In the rows, zero is written as 128.
One turn or mirror swaps these rows in pairs. Which row does each one swap with?
Vabo: [133 143 116 106 135 156 130 133 148 120  92 117  99 149 114 134 117 150
 131]
dumal: [130 124 114 146 128 114 110 124 126 127 163 130 126 149 159 108 140 110
 107]
zerun: [140 115 121 159 148 118 122 115 104 136 116  95 132 152 157 118 117 166
 122]
tomuf: [142 112 127  91 126 163 133 135 132 131  92 138 105 146 116 134 134 156
  97]
Kodog: [152 132 127 103 156 160 123 135 146 126 106 124 108 128 108 143 131 150
 121]
peli: [149 121 114 109 151 156 127 135 147 132  72 120 118 128 119 134 106 149
 114]
kef: [132 101 110 117 108 161 135 110 136 161 104 155 114 110 117 106 101 103
 102]
Val: [118 121  89 110  99 139 137 117 112 150 105 158 114 109 104 104 118 119
 101]
davez: [134 113 125 144 150 112 120 133  88 148 131 105 120 137 147 133 111 178
 102]
fabi: [136 111 115 137  95 104 108 130 127 141 169 127 114 125 133 105 129 132
 111]
pak: [115 121 105 152 117 119 112 133 129 151 153 137 118 115 155  88 146 120
 112]
Sazag: [131 117 101 123 107 137 120 113 120 180 118 143 109 121 110 111 122  86
 102]
famo: [144 117 119 148 114 110 123 120 139 154 167 120 124 131 151 100 121 106
 108]
vuduv: [128 130 115 102 148 130 145 151 135 125  87 140  98 131 118 138 103 156
 106]
posoz: [126 102 122 163 139 134 106 135  93 141 114 106 111 159 150 122 106 164
 121]
pebi: [125 119 140 111 157 147 133 136 138 124  85 121 110 152 132 133 126 163
 123]
Nade: [126 119 109 167 151 119 119 121  94 134 131 113 123 164 160 137 123 140
 115]
kogof: [128 105 107 157 149 126 128 131 113 114 117 113 119 138 159 142 110 169
 125]
fad: [122 110 110 118 111 130 122 108 116 167  88 154 128 137 100 116  94 112
  91]
zap: [141 134 119  96 143 167 143 137 143 124 110 120  93 134 114 126 120 148
 121]
Tama: [137 116  96 138 118 114 110 123 125 145 155 140 129 110 157 103 122 106
  85]
fiv: [133  89 110 115 120 144 139 113 129 171  86 155 105 132 100 127 107 114
 104]
riv: [138 110 114 113 122 139 123 112 115 161 108 161 108 121  83 141 113 110
 103]
nuruk: [115 124 114 113 117 140 129 102 114 173 104 156 119 131 115 108  97 102
  88]
rin: [149 116 115  90 150 158 131 129 147 138  91 130 110 127 105 123 135 142
 113]
divo: [124 104 134 162 142 137 135 121  94 137 117  97 140 150 149 136 113 143
 128]
dira: [144 123 111 138 129 119 123 126 131 149 166 124 123 129 140  80 148 124
 120]
nef: [131 125 121 139 127 127  97 139 133 150 173 123 126 122 135  98 126 110
 104]
gel: [130  92 114 123  99 149 125 108 113 172  97 161 115 136 116 120 106 112
  88]
gasu: [123 120 110 167 157 109 114 146 112 145 108 116 109 139 161 130 119 159
 116]
Kuru: [158 124 128 132 116 116 106 134 127 138 151 115 126 136 153 101 125  91
 106]
Nog: [136 103 116 167 147 102 130 138 107 158 112 113 121 163 147 124 107 159
 117]

Kuru swaps with divo
zerun swaps with famo
pebi swaps with Sazag
gasu swaps with pak
dumal swaps with Nade
gel swaps with Kodog

One turn or mirror swaps these rows in pairs. Which row does each one swap with?
Zon: [133 143  99 131 159 102 132 119 119 111 148 118 162 105 129]
bafek: [144 119  89 146 145  81 122 125 104 126 120 120 144 111 165]
zenu: [126 164 139 106 169 136 143 138 130 100 134 112 123 122 127]
Nuzon: [113 167 131 127 164 133 137 131 138 133 119 127 153 113 121]
leg: [142 115 118 140 162  98  98 142 109 106  99 110 113 105 153]
mab: [127 110 127 120 123 114 113  94 110 137 102 118 125 156 181]
vudun: [132 112 118 124 130 109 114 108 105 138  91 122 121 149 189]
Besuk: [112 140 139  99 140 141 123  87 125 117 138 117 149 158 143]
Vudir: [124 145 140  96 166 144 147 118 135 102 134 128 127 108 128]
Makik: [128 132 119 147 144 105 122 141 116 156  79 129 127 121 173]
fes: [113 154 135  99 154 142 133  98 131 112 141 118 152 137 126]
Zov: [141 127 125 128 148 107 125 146 106 123  91 114  96 130 182]
gevid: [140 120 125 131 141  84 127 119 108 146  94 126 115 116 189]
suvaf: [140 106 125 118 142 112 130 128 111 126  88 131  98 119 187]
Vuz: [112 143 139 101 142 140 128  84 130 118 140 114 150 148 133]
dosi: [124 114 127 114 125 120 112  92 110 134 109 119 129 164 182]
maf: [131 138 127 126 176 116 108 136 124  91 127 109 131  99 118]
pokan: [121 163 141 106 166 119 146 109 133 120 144 121 148 105 124]

Zon swaps with bafek
dosi swaps with Besuk
suvaf swaps with Vudir
pokan swaps with gevid

One turn or mirror swaps these rows in pairs. Which row does each one swap with?
bipab: [144 131 146 111 130 125 143 114 132 107 125 120 110 154 144 114 134 110
 158  86 122 126 149 122 121 108 147 131  92 139 147  93  94 155 137 128
 125 113 130 117 128 105 108 119 139 116 118 131 107 120 120 149 119 103
 164 127 111]
Gusot: [ 98 143 117 139 106 150 183 131 148 111 167 116 134 122  91 106 137 107
 126 119 147 122 100 118 110 151 116 140 143 112 127 126 115 128 166 121
 152 138 146 121 156 128 132 120 125 143 143 118 149 112 119 117 110 141
 123 143 114]
pada: [166 129 144 128  93 122 108 141 124 125 139 127 115 154 147 120 129 129
 128 132 105 116 157 140 149 134 123 135  75 125 150 106 113 113 135 124
 105  72 125 132 133 135 115 142 127 116 111 122 116  97 112 130  93 105
 134 148 142]
dudop: [140 145 146 134 103 112 161 129 134 104 169 109 138 156 117  88 138 101
 130 131 120 118 133 110 141 142 120 139 100 127 159  99 104 123 148 105
 135 109 133 126 152 121 113 130 136 111 128 126 138  84 130 123 100 109
 143 159 119]
pori: [ 95 145  92 130 136 146 144 126 125 128 129 140 126  95 106 148 129 144
 120 115 150 124  91 109 117 113 121 127 168 120 108 136 150 126 139 153
 127 155 152 123 139 114 145 124 111 152 133 124 121 138 121 129 147 138
  98 141 131]
bapa: [178 118 143 118 121 136 115 128 108 112 154 120 121 142 166 126 128 134
 147 128 102 116 166 127 159 128 126 107 104 124 147 127 134 115 110 116
 145  89 125 152 164 116 122 140 135 121 120 109 120  88 134 132 103 102
 141 160 129]
devur: [112 107  91 132 132 165 151 130 120 131 153 130 113  99 132 146 119 146
 132 123 137 116  93 126 125 129 119 107 165 104 111 154 144 129 126 142
 161 133 148 143 169 109 152 127 125 162 140 111 141 119 132 126 125 122
 105 132 115]
vigok: [120 148 115 146 112 138 137 124 124 133  99 139 152 156 150 129 132 154
  97 150 123 124 127  96 133 137 156 116 129 133 125 132 140 118 131 135
 122 113 112 115 117 148 144 131 121 140 103 117 102 155 125 108 170 103
  94 109 123]
Tudin: [106 113  83 139 124 143 141 132 151 116 139 144 126  90 105 157 141 116
 132 125 122 126 124 142 113 136 106 113 166 119 111 151 133 141 146 165
 129 136 130 123 164 118 135 125 130 169 147 114 135 120 129 134 122 114
  83 132 123]
dofot: [152 144 158 128 121 121 106 120 119 127 130 111 117 161 157 144 118 134
 134 121 102 111 166 116 145 116 134 124  91 138 154 110 111 104 138 119
 116  85 121 140 126 128 107 141 128 109 101 122 110 106 130 139 104 109
 156 149 144]
bipa: [109 126 106 108 144 142 171 112 147 118 116 130 121 120 115 122 126 113
 145  75 149 130 110 131  94 110 133 135 147 124 124 119 118 159 140 134
 132 147 144 110 131 105 126 107 127 144 138 120 111 136 113 145 135 133
 142 127 103]
kulep: [159 149 126  78 134 112 107 165 114 126 129  96 135 129 101 148 105 153
 125 143 127 136 133 116 140 124 117 117 166 135 129 137  82 118 106 132
 120 112 132 125 116 148 118 151 106 132 117 119 131 144 137 135 129 122
 139 144 140]
lipon: [163 160 127  95 128 127 106 163 122 121 114 100 147 134 114 165 110 148
 113 152 118 138 129 116 134 129 130 122 166 136 128 141  87 120 115 122
 126 115 124 121 104 149 114 150 115 120 113 116 120 155 127 130 140 120
 136 135 145]
Dugud: [154 115 136 129 118 106 106 122 130 122 142 134 128 141 147 140 129 111
 136 137  86 117 179 152 149 136 122 131 109 126 153 114 113 121 126 140
 117  90 114 133 156 131  99 130 137 135 121 118 121  90 155 141  94  86
 130 146 113]
vug: [ 94 116  83 137 124 158 148 138 133 142 129 141 130 101  99 138 133 141
 116 134 141 130  94 130 119 144 109 133 167 111 120 123 133 129 130 150
 130 145 162 127 137 119 136 123 115 156 155 127 139 133 107 132 127 130
  98 143 140]
moz: [113 134 116 161 117 156 141 115 119 132 106 137 159 151 159 129 141 156
 105 142 124 127 130 102 131 140 155 108 118 123 117 129 148 121 151 128
 128 111 113 115 118 143 145 129 139 134 107 107  97 138 119 117 153 107
  81 113 125]

dofot swaps with pori
vug swaps with pada
kulep swaps with moz
bipa swaps with bipab

